In the data rows, 128 means zero.
Here are some points, each followed by its number:
[137 161 140 156 106 107 189 177 138 123 107 160  79 131 136 123 103 146
 137 130 128  93 160 101 163 145 103 170 194 173 175 159] 0
[150 117 128 124 109 152 169 132 169 103 114 122  88 165 116 127 135  77
 120 126  94  86 146 107  96 151 142 122 157 136 128 138] 1
[107 116 150 132 119 126 178  97 151 112  27 129  81 105 118  90  86 122
 129 179 121 110 128 193  99 134 120 153 148 210 220 141] 2
[ 67 130  89 153 135 167 101  79 160 137 137 128 127  86 115 154 176 100
 110 163 137 123 166 127 185 105 170  95 114 116 126  79] 3
[118 111  80 195 105 104 167  45 179 126  18 149  79 176 134  92 139 105
 161 162 100  22 213 123 194 202 131  91 160 184 202 212] 4
[127 115 123 159 108  90 110  96 138 171 138 176 106 165 130 103  93 129
 123 139 128 118 158  99 161 156 136  71 130 111 130 131] 5
[123 173 132 125 123 146  97 142  57  82 106 174  75 123 137 105  93 184
 138  95 122 121 105 115 132 148 133 130 150 143 125 110] 6
[124 120 174 140 105 122 171 158  97 127  62 150  53 109 149  70  95 146
 112 152 137 151 134 116 102 140  83 152 133 179 144 120] 7
[ 87  53 122 134 183 149 101 108 119  52 188 158 169 109 148 110 162  85
 144 158 136 130 102 144 130 112 147 105  77 104 146 139] 8
[165 136 140  67 110  65 123 146 106 145 203 149 125  79 104 109  87 115
  46 116 121 142  94 141 105 127 110 172 157 107 116 103] 9
[126 174 182  66 181  76  86 228 109 125 191 122 157  66 122 123 115 100
 131 102 151 212  61 180  74 129  90 165 118  60  95  62] 10
[112  80 119 115 132 127 100 121 136 113 162 114 175  80 141 170 168 126
 130 139 110 161  74 188 125  97 164 146 135 111 158 124] 11
[135 137 151  85 116 131 109 150 100 143 208 156 160 126 104 132 104  78
  96 110 139 154 108 167  94 121 119 148 117 109  77 130] 12
[ 94  98 125 103 148 130  54 156 133  91 215  79 209  89  84 101 154  99
 115 119 134 193 105 157 123 121 144  89 104  21  52  97] 13
[104  86  88 106 181 144  90 155 151 108 224  75 185  89 113 137 134 134
 122  90 114 176 133 108 149  99 149  99  56  75  80 108] 14
[ 93 100 125 179 135 160 161  97 128 137 116 119 138 133  87 121 144  59
 145 103 143 133 171 125 176 169 143 156 141 117 170 158] 15
[127 130  99 130 114 145 139 138 160 149  59 134  94 168 130 134 142 133
 151 136  89  74 138 124 194 170 125  90 162 155 103 166] 16
[118 131 130 138 126 131 136 100 138 164 109 136 152 153 124 121 136  76
  76 128 158 133 160 130 161  95 148 121 134 161 139 153] 17
[ 96 134  64 204  84 110 201  87 165 148   0 123  64 166 187 128  83 128
 127 121 100  19 166  87 219 114 155  66 120 193 145 200] 18
[126 137 103 206  55 155 168  58 178 157  60  71  70 186 147 132 103 108
 165 157 100  78 209  91 169 188 156 123 135 190 180 185] 19
[182 161 140 122 101  71 135 188 111 154 140 138 104 154  99 108  60 169
 117 100 155 120 124 123  92 122 117 163 144 147  92  93] 20
[ 89 142 157 137 152 115 118 140 108 145 128 130 186 161 124 137 143 138
 133 159 130 162  96 135 156  87 160  57 105  71  86 113] 21
[ 82 110 148  95 152 172 112  96 155  79 182  88 140  65  86 165 130 127
 113 147 165 187  90 161 117 118 168 143  84  84 118  85] 22
[201 151 141 133  90 175 171 140  74  42 124 166  68 102 126 110  56 191
  49 141 147 136  90 175 117 142 185 220 121 142 173 117] 23
[153 165 139 101 136 115 115 202  75 166 176 117  68 135 110  80  88 150
 150 149 118 137 113 127 105  86  93 115 100 144 154 115] 24
[103 120  77 178 102 121 141  97 112 142  90  95 139 151 128 160 179  94
 152 199 142 104 163  68 128 148  76  29 142 160  79 150] 25
[129 148 121 147 155  84 149 140 127 151 159 130 161 133 108 154 151 118
 144 129 112 108 124 137 148 113  99 109 131  58  75 134] 26
[144 100  72 119 159 174  88 103 118 106 200 145 153 144 136 151 198 101
 112 116 129 143 110 146 155 123 162 119 142  50  47 131] 27
[151 132 146  81  90 106  99 112 110 112 152 179 138 113 143 129 123 149
 145 119 157  79 104 129  72 128  91 143  98 115 133  90] 28
[ 63  54 121 147 167 168 104 125 145 145 153  48 236  96 133 172 194 101
 144 118 159 141 128 113 130 108 157 112 105  58  89 129] 29
Which three points above are nearest to each new point, looking only along the 3 directions in which the numbered points spread most? Their numbers follow each, smallest number first.
[160 182 191  74 120  84 111 220  56 111 184 145 133 139 113  65  95 145
 103 155 133 147  48 147  67  83  36 154 133 119 115  81] 9 20 24
[ 65 122 102 169 189 119 111 111 138 188 181  86 195 104 127 168 197  91
 114 103 164 189 175 120 158 104  94 114 105  92  89 106] 21 27 29
[132  78 150 114 153 113  71 192  82 150 147 114 145  65 145 124 151 150
 165  95 131 164 114 159 125 127 117 145 100 105  88  99] 12 21 28
[120 115 133 109 123 145  85 144  92 140 148 133 128  85 121 140 131 118
 135 126 126 130 102 172 115 113 135 151 129 106 119 139] 11 12 28
[165 134 203  66 133 139  65 179 100  90 193 135 126  99 169 152 127 134
  93 149 148 173 118 190 130  76 164 177 100 140 177  93] 9 12 28
[115 113 124 148 142 123 111  92 208 127  71 114 180 113 114 167 125  96
  85  81 110 110 183 109 192 149 151 117 117 133 158 156] 3 15 17
[119  83 128 137 135 167  43  95 119 132 201  93 167 133 127 148 123 106
 126 124 150 138 119 124 172 138 164 115  59 110 100 140] 8 21 27
[ 90  99 135 133 130 189  83  83 150 119 125  97 165  99 127 154 182 118
 131 125 186 117 165 145 175 107 180  79 115 108 124 141] 3 8 15
[ 89  90 109 120 130 147 149 100 193  87 117 123 127  83 124 142 162 135
 109 103  99 141 160 127 191  92 163 119  68 146 156 133] 3 15 17
[ 99 107  53 155 162 128 145  86 180 203  85 123 188 198 168 136 190 145
 116  70 115  98 158  88  89 150  73  52 172 119  95 126] 5 16 25
[103 119  68 165 152 127  64 145 109 143 119 123 158 149 141 122 189 116
 118 102  84 127 107 137 135 168 135 120 121 124 136 147] 3 17 21
[126 100 130 137 128 154 185  58 179 130  50  97  91 150 141 155 124 137
 167 163 123  89 190 164 196 142 134  91 129 130 184 136] 15 16 19
[105 148  93 152 117 144 176  80 172  78  78 166 135 111 153 131 115 136
 109 159 113 100 156 109 155 129 155 120 121 148 140 160] 1 15 17
[ 81 112  89 139 153 162  80 123 155 151 198  83 199 103 123 146 149 106
 137 126 132 134 136 117 172  96 130  93  72  87  82 104] 14 27 29
[197 130 115  96 113  72 142 132 124 144  65 140  91 111 153  92  65 150
 111 105  87  75 105 132 134 166 133 174 173 178 162 111] 0 6 7
[115 159 158  91 139  65 136 177  86 101 193 122  95 128 109 195 160 144
 128 157 148 169 128  94  79  70 110 101 155 103 137  89] 9 12 28
[157 154 166  97  89 119 112 181  79 134 191 145 123  78 127 130 138 166
 146 130 162 168 110 110  49 124  97 161 123 132 112  95] 9 12 28
[138 146 131 161 125 126 198 135 128 168 113 144 117 179 134 116 130 104
 172 121 129 122 160  87 103 134 115 103 159 150 121 125] 1 5 16
